In the rows, 128 means zero.
The same turns and mirrors carry the whole set onto itself, and each row onto the other rows of its family. Which rows share a family with each named row? Give them in list order.
These 40 rows form 5 families of 8 rows each.
J_155: [153  87 134 161 142 114 140 126 158 121 104 117 147 145 134]
J_545: [144 104 134 147 132  92 128 137 153 156  95 134 129 120 150]
J_683: [146 102 133 142 125 110 137 128 160 157  90 126 112 133 146]
J_882: [102 133 118 129 117 103 104 152 124 120 159 128 110 130 151]
J_295: [138 149 115  99 112  98 119 126 143  77 144 118 132 142 146]
J_775: [156 163 107 105 102  93 111 124 143  83 145 123 118 128 124]
J_8: [143 123  63 120 115 119 123 132 146 140 137 124 110 113  87]
J_422: [138 106 131 180 110 128 126 104 126 160 115 109 133 125 127]
J_589: [109 164  77 117 110  97 141 116 123 115 136 112 106 122  99]
J_390: [ 91 119 133 126 113 100 113 158 126 123 146 108 114 130 143]
J_261: [169 119  80 141 140 120 126 123 144 137 141 120 116 122  78]
J_60: [136 123  70 118 130 135 125 123 144 149 139 138 117 104  97]
J_432: [124 159  82 115 118 125 144  94 122 117 146 104 106 129  94]
J_166: [137 119 117 162 119 135 136  88 135 174 108 117 122 121 116]
J_834: [183 141 115 144 153 121 127 103 145 127  94 102 133 104 103]
J_253: [137  89 146 141 125 111 140 126 158 121 102 124 130 149 152]
J_203: [102 138 150 163 122 105 132 127 144  75 107 102 136 128 124]
J_546: [139 158 109 104 109  85 119 100 165  90 125 138 115 117 117]
J_924: [109 134 153 145 124 114 142 123 147  80  99 105 149 125 138]
J_33: [136  97 109 167 113 148 121 105 119 143 124  92 148 115 120]
J_388: [135  96 130 139 136  85 131 125 156 137  89 133 113 131 151]
J_15: [117 107 111 165 124 160 132 112 122 141 111  99 150 117 128]
J_302: [ 93 141 116 135 113  92 118 159 123 128 148 118 129 127 148]
J_820: [106 129 140 156 107  83 141 141 123  89 102 103 123 130 138]
J_714: [170 116 116 144 137 154 125 105 125 120  92  99 113 108 106]
J_110: [ 97 135 143 123 113 102 118 147 139 108 160 133 107 127 123]
J_57: [157 140  97 129 153 124 123 125 151 122 156 127 116 118  74]
J_483: [121 122 152 168 122 100 152 121 138  83 106 107 145 124 136]
J_479: [141 162 122 115  98  89 126 128 165  91 131 144 112 114 125]
J_50: [103 112 140 151 114 105 131 143 116 105  84 101 118 117 144]
J_387: [133 155 117  94 119  95 125 124 168  92 130 146 121 110 118]
J_543: [122 102 107 177 117 150 126 109 127 141 122 107 145 133 139]
J_314: [125 165  82 137 140 125 133 110 124 106 152  87 123 142 102]
J_626: [182 145 119 142 154 136 136 101 140 121 107 107 111 104  98]
J_318: [132 177  88 128 131 116 127 115 119 103 147  85 136 126 108]
J_25: [172 141 130 150 146 131 115  89 144 125  93  98 119 108 106]
J_717: [128 164  98 116 130 115 137 105 117  97 161  89 126 133 111]
J_217: [103 142 157 145 109  93 118 137 151 121 146 141 120 124 132]
J_321: [149 107  70 130 133 126 114 127 140 138 130 138 108 101  95]
J_951: [175 127  91 134 126 149 108 105 118 116 106  94 125 104 108]

Same family as J_217: J_155, J_295, J_589, J_166, J_57, J_50, J_951
Same family as J_314: J_882, J_203, J_546, J_388, J_543, J_25, J_321
Same family as J_432: J_775, J_422, J_261, J_253, J_820, J_714, J_110
Same family as J_390: J_683, J_8, J_33, J_483, J_479, J_626, J_717

The same turns and mirrors carry the whole set onto itself, and each row onto the other rows of its family. Which rows share a family with each named row? Give them in list order.
These 15 rows form 5 families of 3 rows each.
J_238: [110 119 130 134 141 157 167 123 114  99 114 106  94]
J_621: [111  87 172 161 113 117 113 136 147  94  97  99 147]
J_105: [133 123 121 152 107 144 132  93 120  99 108 113  97]
J_23: [123  97 125 143 123 158 154  98 141  94  93  97  99]
J_285: [ 82 108 151 167 188 127 126 146 158 117 144 123 101]
J_558: [131  74 152 162 119 111  77 141 132 119 120 106 130]
J_457: [102  70 169 149 127 138 114 158 128 102 115  89 138]
J_198: [128  50 154 152 140 123 104 149 153 126 113  97 129]
J_749: [100  72 135 157 127 114  74 159 144  93 125  93 115]
J_283: [115 131 122 130 142 118 151 116 115  85  97 108  97]
J_219: [111 113 152 166 179  97 126 141 159 129 133 139 110]
J_949: [ 95 120 125 182 151 135 122 119 176 107 144 131  82]
J_152: [143  99 112 137 105 145 141 129 118 114 122 112  92]
J_772: [ 99 125 122 172 174 107  93 117 153 108 137 130  86]
J_566: [ 93  99 119 155 195 119 119 123 164 106 125 114  80]

Same family as J_749: J_949, J_152
Same family as J_558: J_105, J_772
Same family as J_219: J_621, J_283
Same family as J_23: J_198, J_566

The same turns and mirrors carry the whole set onto itself, and each row onto the other rows of its family. Which rows share a family with each named row? Give them in list order.
These 32 rows form 4 families of 8 rows each.
J_722: [107 137 129 150  99 100 164 185 123  99 162 124 144]
J_691: [165 119 136 165 135  94 157 140 109 139 108 142 161]
J_600: [178  97 107 141  90 105 122 183 120 112 154 134 165]
J_145: [155 149 133 163 118  86 150 146 126  89 115  96 185]
J_385: [124 128  69 136 118 126 121 150 135 117 146 158 134]
J_265: [155  90 118 120  87 112 121 176 128 102 135 103 171]
J_751: [122 160 115 178 156 110 141 143 113 109 124 153 142]
J_814: [168 121 152 159 128 116 139 159 102  92 115 103 190]
J_3: [131 113 106 148 112  91 159 169 123 143  89 133 152]
J_539: [120 141 118 164 109 119 156 202 148 122 149 118 154]
J_381: [162 113  92 110  95 105 118 167  95 121 117 136 157]
J_636: [136 112 110 148 165 131 110 141  85  97 121 122 143]
J_224: [128 134 102 132 120 125 113 181 102  73 165 128 182]
J_562: [139 139 126 148  79  89 150 176 156 115 138 134 170]
J_412: [112 153 110 167 150 131 156 139 123  93 108 118 143]
J_44: [171 108  99 143 132 118 122 119  96  82 113 135 155]
J_574: [109 130  80 139 114 107 123 160 139 120 145 152 123]
J_507: [113 138 142 185 148 115 143 150 146  91 142 120 156]
J_96: [104 156 120 163 156 126 144 140 121  93 128 108 150]
J_883: [146 139 128 149 131 130 103 150 118  68 171 122 160]
J_950: [120 134 130 171 101 102 149 196 147 121 144 112 171]
J_659: [149 117 131 165 123  98 150 138 138 137  95 128 131]
J_469: [158 118 104 127 141 121 114 122  95  90 115 144 142]
J_55: [166 122 147 172 123 109 156 171 109  89 115  95 175]
J_753: [156 100 115 155 118 101 157 148 150 133 101 130 132]
J_246: [172  95 112 134  87  97 118 178 120 118 132 148 162]
J_506: [134 149 102 151 122 135 121 174  95  72 161 123 177]
J_576: [107 117 106 150 104 111 142 136 119 121 134 148 112]
J_906: [110 133  99 131 108 127 103 178 130  73 151 114 151]
J_928: [170 114 104 147 144 122  98 132 119 112  98 131 169]
J_66: [121 103 100 134 125 137 113 172 116 122 144 160 127]
J_48: [169 134 130 146 140 109 119 182 121  90 126 108 202]

Same family as J_562: J_691, J_381, J_636, J_507, J_576, J_906, J_48
Same family as J_55: J_600, J_385, J_539, J_412, J_44, J_753, J_506
Same family as J_246: J_814, J_224, J_574, J_96, J_950, J_659, J_469

The same turns and mirrors carry the whole set onto itself, and each row onto the other rows of its family. Which rows share a family with each named row? Give them in list order.
These 18 rows form 3 families of 6 rows each.
J_287: [125 125 163 111 118 113 160 102 187 182 138 142 152 116 123 148  91 101
 128 161 128 153  99 166 118]
J_204: [103 118 147 109 102 119 149 108 179 156 136 128 130  97 139 131  97 108
 127 185 138 160  87 161 108]
J_651: [136 113 163 137 119 106 147 157 140 103 160 132 128 145 113 136  99 118
 126 182 131 173 115 127 128]
J_721: [ 92 178 120 130 145 126 175  82 136 126 161 130 122 116 160 156  88 117
 120 152 105 125 144 148 110]
J_669: [143 163 181 136 141 115 147  91 113  97 125 143 122  86 152 135 111 124
 143 154 117 146 118  90 137]
J_716: [131 172 154 136 163 100 145 103 101 110 132 136  96 115 154 151 110 114
 171 160 109 153 118 105 140]
J_835: [144 115 156 118 129  80 152  62 118 157 122 120 114 102 112 171 129 114
 122 146  96 130  57 129 113]
J_43: [109 180 133 123 156 111 167  91 180 101 151 133 120 119 140 151  93 113
 122 138 111 132 137 165 104]
J_581: [131 102 168 114 118 124 152  96 172 149 129 134 134  94 139 132  76 118
 123 165 126 160 109 180 145]
J_496: [147 106 157 118 138  94 145  57 102 166 118 136 124 121 132 152 128 127
 151 137  87 164  76 148 117]
J_582: [151 158 153 139 150 103 156  76 119 114 140 125 120 103 168 166 113 123
 147 170 123 127 135  88 141]
J_863: [128  96 174 138 124 120 123 132 134 111 166 137 157 147 119 123 117 132
 139 174 113 145 105 114 135]
J_650: [134 109 151 152 101 107 117 122 156 109 145 122 146 137 123 119 122 122
 136 193 124 164 123 125 140]
J_206: [140 125 109 135 142  88 153 106 114 126 141 122 159 158  98 156 118 138
 102 144  91 137  93 155  86]
J_604: [120 182 111 128 167 113 158  91 146 116 124 123 138  99 144 151  75 125
 119 151 107 112 129 165 125]
J_353: [114 126 128 153 123  91 140  81 114 123 152 120 133 155  88 149 129 122
 103 136  65 131 104 153 112]
J_192: [134 133 155 123 139  87 163  57 109 178  95 119 132  98 109 150 119 121
 140 137 110 151  85 122 112]
J_635: [104 121 118 137 159  91 146  88 121 109 150 104 136 162  93 142 127 142
 130 136  90 128 111 145  96]

Same family as J_581: J_651, J_716, J_496, J_206, J_604
Same family as J_43: J_287, J_669, J_863, J_192, J_635

